In the rows, 128 means zero.
One turn moves each row of this set onto another row. After a few examples, where does it send each row asked below?
z_934: [102 130 125 109 129 143 122 136 178 134 152 131]
z_283: [152 110 151 151 110 159 139 118 141 114 139 105]
z_82: [103 103 127 122 144 164 139 158 128  99 130 132]
z_303: [ 98 119 169 121 134 116 139 118 132 105 131 144]
z_85: [134 124 125 131 133 129 134 129  96 123 108 164]
z_403: [122 152 136 131 141 114 111 152 106 138 133 103]
z_15: [100 134 118  97 110 121 134 161 111 114 115 122]
z_129: [121 111  92 159 119 130 139 118 169 136 126 122]
z_675: [129 135 122 147  89 146 145 119 149 121 148 156]
z_596: [130 122 135 124 121 100  89 152 156 128 134 119]
z_438: [114 113 129 138  96 119 161 120 151  97 147 147]
z_848: [133 113 151 166 146 119 125 109 157 120 143 121]
z_97: [116 106 103 144 129 149 142 119 107 102 146 111]
z_609: [103 133 133 141 152 130 111 170 131 116 125 100]
z_852: [117 144 110 132 127 110 131 118 131  77 144 143]
z_876: [116 142 115 125 124 110 127 115 126  81 150 142]
z_124: [133 108 117 135 137 125 160 129 101 133 126 150]
z_527: [107 124 128 138 109 134 133 120 159 137 109  77]
z_373: [115 107 150 142 131  98 136 126 166  95 120 111]
z_672: [134 133 148 121 110 104 138 136 157 157 101 125]
z_640: [151 102 137 148 117 137 149 134 102 148 128 120]
z_611: [140 136 127 131 129 152 106 132 124  99 108 156]
z_686: [135 123 108 101 110 130 125 106 108 144 106 134]
z_147: [108 138 129 128 131 111 120 148  90 128 142 121]
z_558: [118 132 122 129 107 131 173 123 154 127 115  93]
z_559: [126 132 123 147  95 151 148 117 150 121 158 156]
z_629: [125 113  89 155 125 128 144 114 171 137 125 121]
z_376: [130 118 136 120 117 100  88 149 154 134 139 116]
z_989: [ 97 118 120 129 125 137 124 124 178 132 128  92]
z_537: [135 119 107 107 105 132 122 109 109 146 104 131]
z_389: [111 126 130 108 134 145 125 134 186 133 150 128]
z_892: [136 142 128 135 125 158 108 137 118 101 114 159]
z_322: [163 133 118 100 125 151 119 147 146 128 116 108]
z_749: [110 153 168 136 135 140 123 125 151 140 116 132]
z_645: [126  95 115 136 137 120 169 111 115 126 135 133]
z_932: [166 128 111 100 128 150 121 141 147 130 124 107]
z_286: [154 143 125 122 133 125 106 149 123 142 127  95]
z_733: [133 149 127 109 110 136 170 162 128 138 133 125]
z_506: [106  98 148 136 117 110 149 125 155  87 134 130]
z_81: [114 133 125 141  99 122 128 133 137 150  98  89]

z_848 moves to z_672
z_286 moves to z_85
z_611 moves to z_675
Where do these go?
z_506 moves to z_527
z_629 moves to z_596
z_559 moves to z_389
z_645 moves to z_373
z_303 moves to z_558
z_82 moves to z_283
z_686 moves to z_852

One turn moves each row of this set onto another row. After a few examples, where does it send each row asked below?
z_543: [129 108 140 120 103 152 168 143 137 139 134 134  69 120  99  97 106 126
 121]
z_457: [133 112 143 114 122 152 156 155 134 147 132 129  76 125  99  99 111 127
 110]
z_270: [125 154 157 102 101 106 105  78 168 158 156 161 100 102 107 109 156 149
 143]
z_722: [122  83 164 113 100 113 100 125 162 137 152 181  75 102 121 128 107 142
 137]
z_884: [169 130 166  92 122 101 135 124 166 159 165 146  96 111 111  70 139 168
 105]
z_170: [123  82 158 110 102 100  90 127 158 137 156 173  73 101 108 122 107 136
 136]
z_838: [126 136 142 141 121 117 101 107 160 135 148 164  45 126 131  84 133 147
 168]
z_832: [112  82 145 124  94 102  99 135 165 131 152 154  74 104 114 124 111 134
 142]
z_395: [136 149 190 142 127 115 143  98 149 141 122 143  96 122  99  50 126 127
 105]
z_858: [119 150 162 104 101  99 112  75 155 150 144 163 116  99 103 105 157 145
 143]
z_108: [162 110 148 113  82  86 126 135 130 156 129 137  87 139 126 103 126 125
 115]
z_178: [117 152 156 107  96  99 110  80 171 159 154 166 111 110 101 102 161 149
 135]
z_461: [108 136 138 124 111 126 128 150 170 150 117 177  89 135 118  47 119 127
 131]
z_262: [127 148 161 101 113 107 102  82 169 150 146 164 118 117  97 105 161 142
 147]
z_228: [125 140 151 132 112 126 106 100 165 138 157 162  43 124 137  83 136 146
 164]
z_343: [131 113 134 129 116 150 159 157 130 145 128 141  89 129 101  92 108 126
 119]
z_229: [129 113 140 126 111 157 157 150 133 150 124 136  70 119 101 102 107 132
 124]
z_827: [125 147 193 145 131 116 144  94 149 143 134 143  93 119 101  47 129 134
 110]
z_45: [136 148 181 133 135 112 139  93 154 139 132 149 101 119  95  44 121 136
  98]
z_293: [113  87 153 114  95 112  93 130 169 136 156 169  80 103 103 124 104 128
 141]
z_853: [125 149 181 144 134 107 151  97 151 147 140 137 107 126  98  50 113 126
 115]
z_279: [161 106 152 117  76  81 132 136 132 151 138 138  86 136 128 103 127 124
 129]
z_973: [129 144 185 142 124 110 143  98 143 140 141 138  99 129  91  47 116 130
 102]
z_674: [129 148 182 144 130 125 138  89 150 137 137 138  99 131  92  56 115 129
  99]
z_368: [128 149 190 137 132 122 132  97 157 150 129 136  98 126  98  52 129 139
  96]
z_552: [102 143 147 123 105 128 124 146 165 152 118 177  82 123 118  41 119 132
 128]
z_330: [114 149 167 104  96  98 108  83 158 145 156 162 100 103 104 107 164 156
 142]
z_844: [117  85 155 110  99 102  97 133 164 134 153 164  74 102 109 119 102 147
 154]
z_762: [123 151 156 108  94  96 109  84 169 147 152 156 109 115  99 112 164 147
 138]
z_516: [134 104 145 125 123 150 163 149 127 148 131 141  79 115  93 101 106 134
 125]
z_94: [109  79 152 115 104 100  99 132 160 137 145 171  76 104 113 117 103 142
 149]
z_335: [120 156 153 109 108 105 105  82 167 148 144 159 118 105 104 103 160 149
 145]
z_49: [167 133 160 100 112  99 129 127 166 157 176 137  97 105 107  73 145 167
 110]
z_575: [128 111 141 121 132 136 159 156 128 149 122 138  74 126  94  94 110 128
 118]
z_804: [132 107 138 123 124 151 152 151 127 146 137 134  74 128 106  98 110 124
 118]
z_698: [123  82 157 119  90 105  97 133 154 138 154 164  71 108 109 119 103 133
 153]

z_368 moves to z_330
z_543 moves to z_853
z_108 moves to z_552
Where do these go?
z_457 moves to z_827
z_170 moves to z_229
z_228 moves to z_279
z_270 moves to z_698
z_858 moves to z_293
z_395 moves to z_178

